In the data rows, 128 means zero.
Here are some points:
[236, 230, 182, 55, 159, 155, 99, 169, 107, 98, 119, 91, 223, 130, 93, 114]
[191, 151, 135, 105, 133, 143, 104, 167, 111, 96, 117, 118, 154, 153, 97, 130]
[255, 255, 220, 58, 153, 185, 97, 158, 110, 76, 108, 108, 255, 114, 71, 121]
[104, 86, 97, 158, 98, 102, 153, 111, 129, 148, 126, 157, 101, 94, 153, 146]
[0, 0, 23, 255, 83, 47, 206, 37, 146, 199, 142, 230, 2, 92, 232, 181]
[56, 46, 94, 187, 101, 109, 165, 111, 119, 144, 168, 166, 51, 128, 188, 180]
[76, 63, 85, 217, 149, 122, 138, 100, 119, 138, 131, 146, 18, 154, 148, 169]
[255, 245, 175, 67, 150, 171, 75, 160, 159, 76, 103, 127, 255, 131, 9, 108]
[229, 157, 149, 97, 107, 140, 133, 164, 165, 120, 134, 114, 169, 91, 89, 131]
[166, 192, 144, 89, 166, 132, 57, 161, 89, 73, 118, 87, 152, 202, 75, 92]
[255, 230, 191, 94, 153, 143, 76, 140, 110, 74, 104, 139, 255, 165, 52, 112]
[0, 0, 58, 208, 94, 86, 166, 42, 111, 191, 169, 173, 0, 133, 241, 166]
[186, 167, 140, 120, 143, 140, 127, 166, 152, 133, 125, 102, 151, 101, 91, 130]
[34, 57, 90, 192, 119, 112, 148, 95, 129, 146, 156, 152, 53, 118, 168, 186]
[255, 211, 173, 63, 174, 156, 71, 204, 157, 96, 121, 64, 211, 171, 30, 67]
[255, 240, 190, 26, 133, 162, 89, 187, 140, 104, 128, 65, 241, 110, 62, 91]
[255, 180, 162, 95, 142, 146, 115, 158, 157, 95, 131, 105, 206, 147, 79, 77]
[255, 239, 194, 62, 165, 167, 67, 157, 102, 63, 102, 120, 255, 171, 56, 90]
[130, 140, 136, 105, 155, 119, 117, 159, 154, 110, 125, 87, 141, 136, 117, 54]
12 more points follow, each with its number after it:
[0, 9, 39, 209, 62, 76, 163, 28, 112, 170, 133, 217, 6, 101, 221, 176] 0
[39, 58, 91, 186, 132, 114, 142, 94, 119, 141, 123, 169, 57, 138, 152, 161] 1
[0, 0, 50, 209, 93, 61, 207, 51, 113, 213, 161, 173, 0, 127, 255, 146] 2
[255, 255, 255, 0, 205, 210, 55, 238, 114, 6, 73, 38, 255, 194, 0, 64] 3
[23, 85, 100, 144, 83, 93, 156, 90, 115, 152, 128, 161, 117, 84, 187, 122] 4
[208, 213, 151, 99, 173, 153, 82, 163, 100, 88, 125, 83, 162, 162, 66, 122] 5
[125, 167, 182, 124, 148, 140, 123, 86, 102, 122, 101, 143, 154, 142, 139, 144] 6
[43, 109, 111, 138, 113, 118, 159, 114, 131, 177, 158, 131, 68, 83, 166, 137] 7
[56, 106, 111, 134, 119, 112, 162, 116, 141, 192, 163, 133, 111, 77, 169, 155] 8
[201, 170, 149, 105, 152, 149, 112, 172, 151, 90, 107, 101, 199, 162, 62, 91] 9
[79, 77, 128, 135, 100, 111, 169, 85, 117, 156, 134, 133, 89, 83, 189, 146] 10
[182, 134, 109, 117, 117, 140, 135, 164, 166, 132, 119, 121, 155, 88, 114, 115] 11
Which two of these numbered points are nearest to each point below, ignoring the direction in which the first points spread most? Their numbers follow each, nearest first.
[0, 0, 55, 193, 107, 78, 170, 96, 117, 170, 151, 139, 0, 135, 255, 118] > 2 9
[143, 163, 174, 117, 128, 129, 118, 101, 53, 111, 109, 131, 137, 130, 173, 159] > 6 10
[0, 28, 84, 207, 93, 100, 217, 60, 164, 228, 151, 186, 16, 51, 218, 192] > 8 7
[255, 255, 247, 31, 229, 209, 39, 230, 115, 16, 68, 58, 255, 210, 0, 74] > 3 1
[0, 42, 103, 156, 86, 100, 159, 74, 121, 142, 122, 159, 73, 103, 208, 131] > 4 10
[0, 0, 30, 197, 120, 77, 155, 75, 90, 191, 163, 163, 0, 160, 236, 132] > 2 5
[118, 68, 77, 152, 101, 114, 145, 150, 114, 149, 168, 140, 57, 113, 161, 163] > 11 5
[0, 64, 86, 166, 95, 101, 131, 87, 107, 155, 164, 154, 62, 126, 184, 143] > 4 1
[207, 175, 159, 97, 119, 131, 91, 134, 105, 84, 98, 116, 183, 131, 106, 131] > 0 1
[70, 47, 83, 161, 103, 114, 167, 105, 133, 144, 119, 160, 55, 97, 187, 148] > 11 10
[255, 255, 250, 0, 171, 207, 36, 255, 144, 18, 74, 34, 255, 173, 0, 39] > 3 1
[190, 186, 127, 113, 137, 118, 103, 110, 155, 115, 112, 149, 197, 127, 80, 117] > 0 9
[160, 153, 147, 91, 82, 138, 119, 113, 122, 103, 104, 130, 166, 116, 130, 126] > 0 10
[55, 79, 91, 181, 131, 119, 131, 112, 113, 121, 110, 161, 63, 152, 137, 148] > 1 9
[37, 52, 117, 148, 81, 121, 191, 86, 106, 172, 136, 153, 68, 110, 210, 165] > 10 2
[146, 194, 169, 112, 143, 156, 99, 108, 106, 124, 105, 145, 175, 137, 103, 135] > 6 1
[131, 119, 143, 132, 107, 122, 134, 99, 97, 123, 115, 145, 128, 124, 149, 151] > 0 10
[109, 61, 78, 206, 160, 115, 135, 111, 114, 139, 126, 147, 31, 180, 122, 146] > 5 9
[27, 89, 86, 157, 137, 121, 135, 130, 97, 155, 166, 119, 50, 137, 168, 142] > 5 7
[255, 255, 185, 56, 200, 201, 70, 235, 128, 71, 105, 45, 236, 182, 23, 79] > 5 9
[226, 205, 175, 51, 120, 141, 105, 159, 131, 99, 126, 85, 213, 98, 110, 88] > 10 2
[170, 126, 119, 119, 156, 136, 116, 195, 166, 121, 147, 81, 121, 151, 77, 81] > 9 11
[0, 37, 86, 151, 112, 85, 119, 87, 118, 116, 123, 132, 34, 141, 192, 101] > 3 1
[0, 59, 90, 165, 134, 103, 158, 112, 104, 169, 155, 129, 20, 116, 210, 138] > 7 2
[115, 111, 127, 114, 88, 125, 138, 111, 97, 116, 134, 118, 110, 118, 174, 144] > 10 2
[228, 183, 158, 101, 167, 123, 81, 166, 135, 71, 107, 93, 205, 172, 52, 63] > 9 1
[21, 44, 82, 179, 95, 97, 201, 72, 130, 213, 154, 182, 55, 69, 225, 190] > 8 10
[85, 88, 90, 173, 149, 116, 120, 120, 125, 118, 116, 157, 98, 150, 117, 134] > 1 9
[0, 0, 63, 173, 82, 74, 173, 108, 153, 173, 159, 105, 0, 121, 215, 84] > 2 7
[98, 100, 109, 146, 149, 93, 110, 131, 152, 118, 138, 110, 121, 161, 107, 72] > 9 1
